A single turn carries every row of the set below to another of its rows. Some are shown first; where does it send the rows asked next?
K195: [ 26 -23  34   0   0 -12  -4  -9  -8  19 -18  -7 -25  18  13 -29 -22  -1
  14 -36 -20   6]
K615: [ 28 -16  16  16  -8 -35  -3 -26   0  15 -23  23 -10  22  21  12 -24  -8
  22  -1   0  33]
K612: [ -7   6   0   4  -2 -44  -7 -40  38   5  -8  -5 -26  26 -17  17  17 -21
   4  19   8   4]
K458: [  5  -9  42  10  21   7   5  -4 -12  11  -6 -20  -5  15 -14 -41 -12 -15
  -4 -31 -38   8]
K148: [-13   2  40  20  -9 -23 -10 -25 -14  -5   4   5 -16 -19   9   3 -25 -17
 -31 -19   2  35]
K356: [-17  19   9  33  -5 -11  -1 -32  -1  -5 -15   9  13  14 -11  20  16 -31
 -11  26  15  12]
K632: [  7 -21   3  15  21 -26 -12  28  14   7  16   2 -12 -12  12  -5 -17  12
 -16 -12  20  20]
K564: [-21   1  10  -1 -19 -16   6 -13   2 -15  15 -33 -15 -28 -16   6   5  12
  13  21 -15   6]
K741: [ 17 -39  12  24 -25  -4 -32  -6   1  10  21   3 -31  -4  -3  11 -10  24
  -5  -7  -6  11]
K748: [ -3   5   7   0   3 -37 -11 -42  39  15   5   5 -38  27 -11  18  16 -22
   8   3   7   7]
K302: [ -2   3  -5   6  28 -31   8  28  28   1   3  -6  16   2  15 -16 -13   0
  16 -14   4  12]
K974: [ 12  -9   5  -9   7 -14  11 -12  -4  28   9 -19  18 -13 -22 -18 -19  21
 -14  15 -15 -43]
K519: [  6  -1   3 -20   5   9  -3 -54  30  26  -8 -13  20  42   4 -11  -3 -17
  -6   3 -39   7]
K244: [ 15   1  -3  -8   3 -20   5 -11   0  22  14 -19  22 -13 -25 -16 -12  27
 -10   9 -10 -41]
K45: [-10  22   7  20  10 -37 -19 -16  -2 -11  12 -26  -4 -13  12 -10 -55  12
   6  15 -30  22]
K719: [  1 -23 -13  39 -19  -2  -6 -25 -24  16  -9 -10   3  32 -38   1 -15  -3
 -32   8 -24  -7]
K406: [ 19  12  -4  -4  13  -9 -12 -39  -7  22  -7 -27  21  36  24 -12 -16 -31
 -18 -20 -38  16]
K893: [ -1 -16  10  30  45 -14 -18 -40   5  24  30 -18 -12 -15 -15  -5  -3 -32
 -35  12   4 -12]
K162: [  9  28   3  27  43  -6  -6 -31   9  -3  44 -24  12  -1   6   2 -13 -31
 -12  22   0   1]
K608: [ -3  -7  10  33  20  12 -34  -4  37  32  12  23  -6   7 -27  -6 -11 -34
   8 -12  -3  -5]
K654: [  2 -28  -3  34 -15   1  -1 -22 -28  20  -8  -3   1  36 -26  -8 -18   7
 -39  -8 -14  -8]
K791: [  5  24   2  34  39  -2  -3 -41  13  -1  41 -22   8  -4  -1  -6 -16 -36
 -14  24   4   1]
K387: [ 14 -12  11  25 -35   1 -14 -29  -8  12 -10 -12  18  28 -23  -9 -19  -2
  21  31 -38  19]
K645: [ 21  -8 -15 -23   4 -25 -21 -16  29  26   1 -25   7  -4 -13 -18 -32  22
   9   2  12 -18]
K574: [ -3 -10  25  31  17  -8 -38 -24  12  27  12  27  -5   3  -2   4 -28 -42
  -4 -32  -7  26]
K607: [-14  25   4  15   2 -31 -19 -25  -6 -22   3 -40  -4 -10  -1  -6 -44   8
   7  16 -35  17]
K525: [  5  -2   7 -20  -2  10  -8 -53  38  27   0 -13  22  44   1 -10  -7 -24
  -4   0 -25   2]

K791 turns into K519
K406 turns into K645
Now find these:
K719 turns into K607
K302 turns into K608
K574 turns into K195
K741 turns into K148
K525 turns into K974
K748 turns into K654
K356 turns into K387

